128 stands for zero in the data rows.
Here are some points, each followed by its number:
172;81;106;103;174;100;179;176;188;91;177;175;190;121;146;130;142 0
112;129;132;141;182;99;224;183;211;93;184;183;207;146;148;144;148 1
119;139;137;123;112;135;118;115;114;136;120;109;119;168;172;160;164 2
188;90;66;81;155;104;143;149;150;106;144;152;151;130;136;121;124 3
162;115;120;124;95;125;107;115;84;144;90;113;121;138;131;136;117 4
109;144;145;153;73;195;61;73;15;255;73;83;76;74;72;44;73 5
168;81;76;76;86;152;79;83;58;171;84;102;96;85;93;92;76 6
107;150;143;154;138;112;104;128;130;112;141;132;139;90;79;105;58 7
124;128;124;119;129;130;133;127;129;123;121;118;97;106;84;90;78 8
165;81;96;77;152;115;146;155;145;106;152;157;146;140;157;137;148 9
142;87;91;107;94;134;90;114;90;155;85;71;112;118;105;123;119 10
99;165;163;168;145;108;146;156;146;111;135;149;143;106;106;114;114 11
103;140;139;153;94;205;76;84;78;171;85;90;103;112;103;104;118 12
160;95;121;94;158;108;143;153;139;109;158;124;148;72;96;108;91 13
123;127;120;116;132;113;113;129;107;129;131;133;127;159;172;171;182 14
103;151;151;163;92;150;90;103;77;144;100;78;93;123;115;108;66 15
137;100;100;99;84;180;73;77;82;205;71;87;59;92;91;107;106 16
130;123;129;134;121;135;110;110;128;121;122;114;131;128;158;151;150 17
203;66;90;81;153;108;148;159;143;102;155;160;160;98;88;55;90 18
112;130;113;131;159;100;156;169;149;99;166;162;162;160;168;160;167 19
110;143;146;156;111;124;120;87;117;123;111;107;120;79;96;112;99 20
145;93;110;86;159;107;159;166;151;100;161;157;152;86;94;96;73 21
149;107;114;100;161;102;155;160;158;100;156;159;157;127;141;135;130 22
129;123;111;121;166;101;178;174;186;98;179;175;171;93;96;120;120 23
103;161;148;166;85;135;84;89;96;143;118;99;111;181;175;175;172 24
140;110;101;106;151;108;124;149;143;110;152;150;145;164;160;167;159 25
138;98;111;101;82;200;100;100;110;142;114;91;115;167;163;150;167 26
116;132;128;84;103;180;116;116;110;193;113;118;102;101;124;117;109 27
138;131;114;129;121;126;101;139;128;118;127;126;135;143;129;140;143 28
109;135;139;143;168;98;161;156;158;102;167;168;156;159;165;159;158 29
151;73;30;99;125;156;131;123;117;126;111;113;128;106;114;89;108 30
127;127;126;141;144;135;136;106;131;113;136;115;133;121;124;119;128 31
94;169;177;178;108;156;109;94;85;130;123;102;87;107;79;114;92 32
101;168;171;180;150;106;147;153;138;130;160;147;152;176;178;174;178 33
114;134;128;128;81;186;65;76;44;187;73;72;69;88;90;78;78 34
103;147;150;161;174;94;168;175;167;102;169;175;164;111;87;92;123 35
139;118;124;138;86;141;100;87;106;150;97;94;87;149;172;153;159 36
183;74;115;99;98;133;125;118;68;136;107;101;111;143;155;146;155 37
153;114;108;82;147;103;138;155;140;105;157;153;151;133;130;134;134 38
113;123;122;137;94;140;115;100;120;152;106;104;113;117;113;118;114 39
129;133;131;116;120;124;105;103;105;128;112;109;122;126;123;111;122 40
113;128;134;111;126;123;126;136;127;119;136;101;125;172;168;168;174 41
111;145;141;148;151;111;146;150;138;109;130;149;129;177;174;181;175 42
122;130;128;108;144;110;127;135;128;115;143;141;145;126;86;111;96 43
169;91;93;79;139;108;141;152;151;107;153;156;147;129;127;131;139 44
115;132;132;136;134;111;124;118;129;114;144;129;104;143;139;134;140 45
118;123;127;77;155;100;153;157;157;106;146;169;151;128;144;135;138 46
134;97;81;98;118;126;112;96;123;148;101;90;99;131;140;138;142 47
141;99;106;106;85;141;95;105;108;153;92;93;105;164;173;169;165 48
98;155;155;169;186;99;211;176;242;97;183;185;223;166;167;158;158 49
134;111;110;111;106;109;142;148;155;102;154;159;140;173;176;171;172 50
130;126;124;138;87;159;100;78;94;197;88;78;99;181;176;176;173 51
101;213;214;185;179;93;186;182;191;97;185;179;190;86;102;112;107 52
132;90;108;94;82;166;103;98;99;163;91;94;108;127;122;125;134 53
125;138;132;122;175;99;176;172;172;99;177;170;184;186;176;193;181 54
113;135;129;131;146;109;137;145;134;112;147;134;145;156;161;151;125 55
157;92;112;94;80;179;93;84;90;188;83;74;95;148;154;139;148 56
133;119;124;104;84;177;54;81;59;222;75;79;88;156;159;157;155 57
123;118;121;84;77;169;94;90;116;180;102;96;111;88;76;118;98 58
99;207;215;182;98;158;97;72;101;169;82;87;51;122;120;124;120 59
105;144;138;151;130;117;121;111;108;122;95;121;131;131;134;131;134 60
94;190;165;177;156;106;158;158;154;104;154;163;159;131;109;116;128 61
103;149;143;148;108;141;128;126;116;126;116;114;99;125;144;134;133 62
100;154;144;165;88;171;110;104;129;155;96;115;98;112;118;87;124 63
125;112;120;107;168;102;163;171;164;100;167;171;164;79;77;67;77 64
114;147;142;155;114;133;126;118;107;128;77;111;118;88;96;124;122 65
110;127;144;142;151;110;143;143;135;105;129;147;132;48;76;83;96 66
127;130;129;125;143;113;134;148;138;111;142;148;137;156;154;145;160 67
118;134;131;130;132;113;136;142;121;117;141;126;122;119;135;128;127 68
194;103;116;100;134;127;129;123;117;128;135;105;134;102;90;51;72 69
120;130;131;114;103;120;112;117;116;129;108;106;86;100;121;113;116 70
195;59;85;87;168;98;154;168;165;100;167;166;160;191;182;189;186 71
116;136;127;136;89;147;92;88;92;153;101;85;103;116;129;111;125 72
140;112;117;110;99;142;110;112;99;123;110;87;101;127;107;119;121 73
112;140;142;148;73;120;114;110;125;121;117;124;120;131;111;117;132 74
114;106;136;113;94;144;50;90;114;167;92;107;96;121;73;79;117 75
212;72;62;70;171;104;164;170;161;99;172;159;166;187;173;184;188 76
203;121;123;132;115;128;107;102;107;129;99;102;118;128;122;127;126 77
118;122;134;138;109;138;123;95;124;130;116;99;110;53;73;28;38 78
175;104;122;90;118;119;103;103;105;122;119;90;111;108;86;114;102 79
104;145;136;150;126;129;94;105;120;119;97;104;113;135;124;122;122 80
162;98;74;79;173;95;164;173;162;100;169;168;170;126;122;122;118 81
124;129;123;140;78;255;50;77;82;197;86;74;74;93;83;96;103 82
110;144;142;151;135;117;138;129;133;132;138;141;130;126;132;136;133 83
104;162;157;167;169;106;156;159;159;103;168;161;152;114;95;122;122 84
124;103;129;112;181;100;177;170;178;99;174;180;185;91;106;107;89 85
132;116;121;120;151;102;143;155;147;106;147;154;138;151;149;141;138 86
134;129;116;129;116;116;115;122;130;131;126;107;124;161;168;149;149 87
255;48;39;66;158;105;164;164;161;96;163;169;166;190;178;191;190 88
156;112;115;105;109;127;136;140;143;114;134;139;146;150;157;149;145 89
110;133;138;132;157;105;146;145;145;104;131;141;152;141;146;138;135 90
129;111;126;90;126;129;77;99;107;134;119;77;81;105;87;100;103 91
197;72;111;90;85;144;78;104;119;146;104;96;105;137;128;85;131 92
99;160;147;169;108;124;65;84;89;142;130;115;131;146;141;136;117 93
95;161;153;166;171;107;161;166;162;102;165;166;158;109;91;106;95 94
105;152;144;151;138;119;125;108;134;115;115;138;128;136;140;136;145 95
139;114;122;103;148;108;155;154;146;107;157;159;148;102;81;99;104 96
106;160;151;159;160;95;140;163;149;112;151;155;138;96;111;114;117 97
114;126;128;122;140;117;133;143;137;109;139;134;146;155;163;145;154 98
New points follow, each followed by the numbers of its five nearest points above, nearest first.
103;156;148;165;154;106;148;146;148;99;139;150;141;134;141;139;145 90 83 95 11 55
103;166;158;160;166;99;158;166;154;96;169;174;156;155;167;165;160 29 33 19 42 54
111;135;140;145;168;97;167;178;156;101;171;173;169;197;177;193;199 54 19 29 42 33
111;142;136;142;128;112;138;124;124;124;123;129;137;211;182;239;204 42 41 14 2 33
99;174;180;170;168;101;163;171;166;102;166;172;158;179;181;183;182 33 29 42 54 19
93;171;168;176;149;110;150;145;142;108;147;150;137;119;115;108;103 11 61 97 84 94
99;158;153;170;117;143;105;116;125;121;125;120;114;57;97;112;87 20 7 65 32 66
97;160;149;177;100;170;94;76;102;161;97;81;101;155;157;158;157 24 36 51 93 72
112;137;129;115;76;171;99;77;46;170;81;74;93;126;132;122;115 72 12 53 34 15
136;102;118;102;72;210;81;74;74;188;86;78;70;113;117;122;116 16 56 53 82 12
173;80;94;81;158;106;152;165;151;102;163;159;158;202;182;208;197 71 76 25 50 88
168;108;120;94;89;121;111;91;103;169;110;113;82;139;124;131;117 4 73 53 47 77
188;46;82;79;122;137;104;104;123;117;104;128;100;70;77;76;51 69 79 6 30 18
235;87;94;86;97;154;64;81;95;159;74;72;46;150;157;153;145 56 92 37 48 36
153;71;109;82;129;165;122;137;116;120;93;140;132;149;150;149;134 89 37 9 28 47
127;112;120;103;135;118;127;117;119;125;91;116;126;91;84;91;92 8 70 79 43 40
99;150;156;166;137;107;141;142;134;123;145;152;142;144;137;145;156 83 95 90 67 55
97;168;175;172;87;118;142;139;133;105;125;134;135;91;88;97;95 11 7 20 74 65
134;117;103;75;137;113;135;124;100;118;126;135;93;187;178;173;168 14 41 2 25 87
105;149;146;163;168;101;160;169;161;97;170;177;170;100;80;101;82 94 35 84 97 11
121;108;117;103;86;131;115;102;72;126;84;101;113;165;171;172;176 48 36 2 37 14
149;85;81;102;122;137;117;103;112;116;123;121;119;102;131;135;131 47 73 30 40 17
192;81;36;79;178;99;175;176;183;99;181;180;185;142;134;127;140 81 0 3 44 9
98;213;226;180;178;96;172;175;170;101;171;173;170;71;85;75;96 52 94 61 35 84
125;129;137;132;89;143;77;78;86;160;90;96;100;138;156;145;151 36 72 48 51 4
187;101;101;85;93;131;108;101;105;178;105;92;128;165;164;159;150 48 37 56 47 4
254;72;79;71;83;145;93;98;101;209;78;83;70;75;94;70;69 6 92 16 79 10
125;126;120;112;115;151;117;121;132;137;104;108;111;135;159;150;150 17 87 2 28 62
124;122;124;106;112;120;107;113;125;148;115;122;124;102;82;89;99 8 40 39 70 43
111;122;132;133;163;104;162;168;154;101;165;169;154;84;92;87;67 64 85 96 21 94
131;119;118;78;155;111;149;151;145;108;151;146;146;93;88;96;107 96 21 13 43 64
117;121;123;121;95;194;102;85;97;190;88;97;106;74;86;97;97 58 12 16 27 34
95;244;228;182;138;104;134;137;123;123;121;137;136;68;81;85;81 11 61 7 97 32
107;151;141;163;101;164;71;96;107;139;89;79;74;104;118;122;118 72 15 12 63 80
98;176;166;174;139;117;137;133;118;115;133;130;130;101;112;106;112 11 97 83 61 95
114;140;137;141;84;185;79;84;101;162;80;83;87;194;181;195;192 51 24 36 48 26
112;116;129;130;157;102;145;151;145;107;154;148;132;132;115;128;85 43 68 90 86 96
141;95;104;91;101;124;109;98;115;124;94;123;101;89;79;89;96 79 91 8 73 70
178;52;53;79;177;101;186;179;175;98;177;181;188;107;99;112;101 81 0 18 3 21
97;173;168;172;156;109;146;161;145;112;158;157;148;177;177;170;183 33 42 29 19 67
114;132;131;138;87;205;67;79;34;177;93;85;68;100;90;106;54 34 12 82 15 16
112;131;126;119;148;126;151;148;140;111;147;151;149;181;179;183;170 42 98 19 67 50
166;88;76;77;139;117;133;132;119;115;138;137;132;69;109;88;115 13 30 18 3 21
102;146;143;144;107;149;97;81;84;153;110;93;79;150;161;153;144 36 24 72 2 62
109;130;121;142;178;91;194;182;200;98;183;179;201;134;146;135;137 1 23 49 29 0
128;99;122;116;124;111;134;131;130;111;139;134;127;129;126;120;118 68 31 45 43 28
119;120;131;128;130;124;113;114;123;123;105;124;129;104;99;109;104 40 8 20 70 39
95;180;174;173;167;107;169;166;161;101;164;163;165;65;98;98;72 94 84 97 11 35
112;132;125;135;80;150;123;110;116;146;102;118;121;182;176;173;168 2 48 36 24 87
213;47;67;91;74;164;85;87;89;235;88;87;85;106;101;105;91 6 16 92 10 56
114;122;132;113;96;156;89;78;106;241;101;77;32;115;95;114;105 16 58 34 27 75
105;150;157;163;124;114;119;124;117;129;121;106;121;167;170;165;167 2 41 87 95 24
107;147;155;162;98;145;94;77;107;141;95;88;104;80;77;86;88 20 32 15 63 65
255;90;96;92;114;128;114;105;97;127;91;96;119;132;115;124;98 77 79 92 4 37
103;161;145;163;140;120;123;137;133;120;131;136;118;129;123;137;132 83 95 68 45 60
145;67;94;98;82;220;64;89;88;255;85;81;78;58;107;113;110 16 82 58 6 34
134;129;120;131;91;242;107;99;112;133;78;101;79;113;90;115;99 12 82 63 58 53
111;136;132;146;121;130;101;86;111;132;110;112;110;108;100;101;91 20 39 40 80 70
156;99;96;75;93;165;99;98;104;150;74;93;97;204;182;213;221 48 26 51 36 56
108;145;136;143;94;228;107;110;106;183;129;107;122;162;166;160;169 26 51 2 24 36
120;120;128;129;112;137;114;109;110;172;121;108;117;131;128;133;133 39 40 72 17 62
145;121;117;119;173;102;162;171;163;101;169;166;169;185;183;205;197 54 19 29 25 50
95;182;193;181;104;112;133;124;138;123;126;132;131;148;161;147;145 95 83 33 62 60
125;110;112;116;109;120;127;140;114;116;90;119;127;143;135;147;147 28 17 87 89 60
127;120;126;126;101;135;116;91;98;144;84;99;85;175;166;160;159 36 48 2 51 87
169;15;102;89;133;122;140;128;128;121;134;134;110;156;152;148;149 9 44 37 89 3
91;187;208;178;151;107;150;162;145;107;160;150;144;168;169;155;166 33 42 61 29 90
102;153;139;156;142;111;136;147;135;120;139;137;128;132;133;129;113 83 68 90 11 95
99;185;189;179;107;157;89;89;106;171;96;101;105;132;146;123;141 59 63 93 62 80
100;172;175;173;99;170;101;101;111;184;103;91;114;114;113;115;112 63 12 32 15 72
125;120;117;127;131;116;137;135;129;118;125;105;131;170;170;161;178 41 87 14 98 2
99;160;151;167;102;147;97;112;127;156;100;82;110;177;179;181;193 24 2 51 36 41
119;118;139;106;84;180;76;75;51;251;71;74;61;100;116;120;125 16 57 34 12 82
